Each row of A is roughly a mix of the hidden directions of one of 3 groups; some rows fit no group.
A:
[[ 25 -22  -9 -46 -21  12  -3  29   4  20   6 -19  14]
 [-39  17   4  22 -31  11   6   1 -22 -33   8 -27   3]
 [ -6  24   5  34 -16   1  57  -6  13  -7  -9  11  -8]
 [ 10  -8  -1 -14   7 -49  16  -3  18 -34 -10  -5 -33]
 [-18   6   7 -11 -18  28 -17  12 -10   0  25  42  35]
 [  5  11  -1  23  15  11  44 -15  16 -22 -35  22  10]
 [-29   3 -30 -20  29 -23 -15 -10  28 -17  -1 -16  25]
 [-12  -8  -2 -11 -17  12  20  10 -49  -1 -45 -11  -4]
 [-12  18  -9  15 -21  43  31   9 -15 -33  -1 -19  -8]
 [ 34  11  -8 -14 -21  -9  41   3   6 -26  37   6  -4]
 [-46  -7 -14 -10  13 -35 -13 -16  37   7   2  -8  -2]
 [  6  16 -36 -28 -29 -11  11  19 -35  -5  13 -20  12]
 [-36  19  17   6  -5  34  -2   5 -43   0 -17  -7 -19]
 [-56  10   6  24 -16  37   2   6  -1   9  -6  -6 -13]
 [-45   1  16 -27   7  25   6  21  -7   9  -9   3 -38]
 [-18  11   6  21 -11   7 -24 -18   6  52  -3 -12  30]
 [-28  19  12   4  -5  36   1   8 -46   7 -18  -9 -23]
 [-26   5  26  29   3  33  28 -13 -19 -17 -28   2   7]
 [ -1   2 -20   6  17   5 -29  -6 -32  15 -39 -37   7]
 [ 18 -21 -13 -17 -44  -2 -10 -18   7  23 -37 -14   4]
 [ 31 -11  -4   6 -18 -24  10 -11  24 -22 -29 -22 -34]
 [ -8 -13  15  -2 -34 -39   5 -27  -2 -29 -31   7  -3]
 [ 20  -3 -10   5   8 -23 -15 -16  59   2  19 -11 -15]
 [-20  -5  -4  12 -14  25 -13 -17 -17  47 -19 -19  28]
 [ -5  -3 -13   9  21  -3 -19 -11  55  -2  39   1  -2]
 [ 40  20  -3   9  -2  12   1  18  -4  42 -20 -30 -13]
 [-18 -13 -32   7  11  27 -20 -24  30 -18  21  26   8]
 [ 29  20   9 -19 -18 -17   6  23  -5 -31 -44  -1   5]
 [ 22  10  -1  -7  10  30 -15  18  13   9  48  27  19]
 [ -3  31   7  37   9  14  24   2 -40  -3  23 -19  -9]
 [  9  30  -5  46  33   9  16 -12   4 -22  14   4 -20]
 [ 14  -9  -6 -16   5 -39  20 -10  21  16 -32  30  24]
 [ 37  18  12  17   7  34  -7   8 -15  35  23   3  21]
 [-41  13 -14  -2  35   0  11  33   9 -23   7  -5 -25]
 [-23  20  -6  -1 -25 -10   4   5 -58   3  15 -20   6]
 [ -8  11 -10  -8  11 -20  -8  -7 -63   2  -6  -7  28]
 [-36  22  -3 -19  -6  -6  15   1 -16 -50  17 -18   1]
 [-15  -3  27  17 -22  -3  15 -12 -41 -34 -22  16   9]
 [-15 -13  -6 -29 -13  -6 -54   8 -23   4  22 -19  -3]
 [-17  -7   2   6  24 -43  21 -11   7 -35  -9 -15 -30]
 [-34 -12  -3 -21  -2  -2  12  13 -12 -52   4  30  -4]
 [ -5   9 -23 -19   6 -39  -6 -12 -42  -5 -17   9  31]
 [-30   4  -2  17  -9 -22  -5 -27  33 -24 -19  31 -16]
 [  2  14 -12  22  -6  -8  22 -10  51 -21  -3  23 -25]
 [ -4 -16  -3 -16  26   8 -28   8 -16  35 -40 -16 -18]
 [-26 -18  -9   3  -5  33 -24 -21  10  15  26  14  37]
 [ 11  26  -9  22  14   2  -7  26  46  -1   8 -18 -31]
 [ -8   2  30 -13  -4 -10  22   4  23 -22  34  43  -5]
 [-28   0  -3  -4  36   8 -11  -4   7   8  50  17  23]
 [ 22  -4   6 -11 -21  24   7  18 -11 -45  12  38  -1]
 [ 30  26   9  17  22  34  -2  27 -10  15  32   7   7]
 [ 44   8   5   2 -10 -30   9 -13 -11 -35  24   9  22]
 [-40  21  -6   0  38  19   6  35 -17   2  18   4   0]
 [-14  17  -3  -5 -25 -36  20   1 -47  21   4  -5  17]
 [  4  13   3  17  31 -12 -16  -9  42  12  44   1   5]
 [ -2   6 -17  -9  46  19   0  23  14  -3  46   7  -7]
 [ 14  10   3  -1 -25 -21  27  -3   6 -44  39   4  11]
 [ 15  -3   1 -12  -9  29  -6  30 -27  16  34 -38  -3]
 [ 42   9 -18   5  19 -23   5   8  38  11  28   9 -16]
 [-19  -2 -11  -8  39  15  -2  10  14 -17  50  20   5]
 [  3 -28 -21 -28  12  24  -4   0  13 -24  39  26   8]
 [ -4 -11  11   1 -33 -34   7 -25 -12  -6 -47 -13  -5]
 [ 38   2 -34 -20  26 -29  -1 -14  21  -4   7   3  25]
 [-19  13 -16   1  -1  -6 -14  -8 -38 -28 -15 -46  13]
 [ -9  -5  24 -28  -2 -19  22  10  23 -27  34  29 -10]
 [ 22 -20  24 -20  -9 -42   7   4   9 -35  26   8   2]
 [ 59   4 -12  -5 -21   0  34   5  -6   0  19   2  -9]
 [  8   8  -9   8  50 -17 -10 -22 -28 -12 -21  16  22]
 [-14 -23  22   0 -15  32 -29   8  36   1  15 -10 -28]
 [-25 -24  -5 -30 -20  -4   4  -1  -4 -45   1  34   5]
 [-37   1  19 -34   8  18   4  20 -24   2 -11  -6 -37]
 [-20  21 -40   9  25  28 -10 -11  10  30 -23  -6  11]
 [-46   7   5 -30  22  -1   8   6  33 -12  16  26  -5]
 [ -3  20  13  28  -4  -9 -10 -14  -7  52 -21 -28  12]
 [-28 -33  17 -30 -26  23 -32   3  -4   2 -17 -10   9]
 [ 13  33  20  33  18  31  -4  22 -12  13  28   8  13]
 [ 32  -6  10  -8 -16  -2  30  25  31  37  18  -6  -6]
 [  5  -9  -2 -20   8   1 -47  14 -29  14  32 -26  -3]
 [  3   6   1  15  -3   1  50 -10  31 -11 -34  25   6]
 [ 58 -12   2  -3  27   2  16 -13 -21  14  10 -18  -7]
 [-35  -3  -8 -19 -42 -30 -33  -3  -5  -1  13  -1 -11]
 [-45  -1  31  -4   3  24 -14  12 -26  10 -21   1 -26]
 [ 17  27  -4   6  33  -4   0  31  32  -8  31  -1 -25]
 [ 18  -6  -7 -33 -29  -8   7  29 -17  32  20 -24  12]
 [  1  -9  17 -22 -10 -20  26  10  32 -26  37  23  -8]
 [-45  17  29   2  -7  25  -2   7 -38 -12  -7  -1 -18]
 [-63  -2   8 -13  -7  -1   4  11  18 -27  12 -13  -8]
 [ -1  -9  -4 -24  -9 -12 -46  14 -18  19  36 -22  -8]
 [ 21  29  -4  21  10   5  33  14 -37  10  26 -21   0]
 [ 19  -7  36 -36  15  -5   8  11 -12   7   4  36 -27]
 [ 22   0   1   9 -38  28  36  18  -7  12  14  -3 -31]
 [ 61   5 -20  -7  -6 -21  19  -8  -2 -13  18  -1  13]
 [-43  20 -15 -24   9 -10  10  -3   9 -42  18 -11  10]
 [-43   5  -4  11  51  12  11   7 -21  -1  19  -8   2]
 [ 23  20 -16   4 -25  12  45  26   5   5  25 -17 -11]
 [ -8  14  -4  33  15   0   3 -20  40 -29  -3  23 -28]
 [-12   3  -8  -9   3 -56 -37 -13 -17  15  14  10   0]
 [-13  -7 -30 -42  36  -5 -11   7   5  12 -22 -26  -9]
 [ 25  11  -3  12   9  -5 -23  -5  53  21  32  -3   1]
 [  9  -9   7  14  19  20  21 -12  44 -19 -35  24   0]
 [ -3 -12  21 -10 -10 -28  14   3  35 -28  36  25   6]
 [-57   7   0 -14  -3  27  16  17  18   3   6   1 -25]]

One row of each group comes first, with its name. Which group is each row after those in?
[-63   1  14   2  20   8 -29  -2   0   0 -19  -2   2]
D
[ 15 -35 -22 -38   3 -22  10  -9  17 -30  -1   1 -23]
C
[-24 -25  15 -27 -45  21 -21  15   8   8   5 -17  -7]
H

[-13   7  -3 -12   1  -6 -18   2 -65   4   7 -21  18]
H
[-26 -23  28  -8 -18   6 -45   2   1  19  22 -14 -17]
H
[-11  12 -10 -26 -12  -3  39   9  25 -29  38   5  -9]
D
[  6 -20  23  12  13  23  -2  -5  58  -1 -10  14 -18]
H
[  1  -6   5 -25 -12  -5   8  12 -51  26  -6 -19  32]
H
[-26 -23  -7 -17 -32 -25  -1 -25  -5   3 -43 -11   2]
C
[49 -1  0 14 10 39 -6 -3 -2 26 25 -4 13]
C
[ 25  -4  29  17   8  -7 -31 -11 -44   8 -26   7   8]
D
[ -6 -18  -4 -16 -11  32   7  12 -17 -45  15  35   7]
C
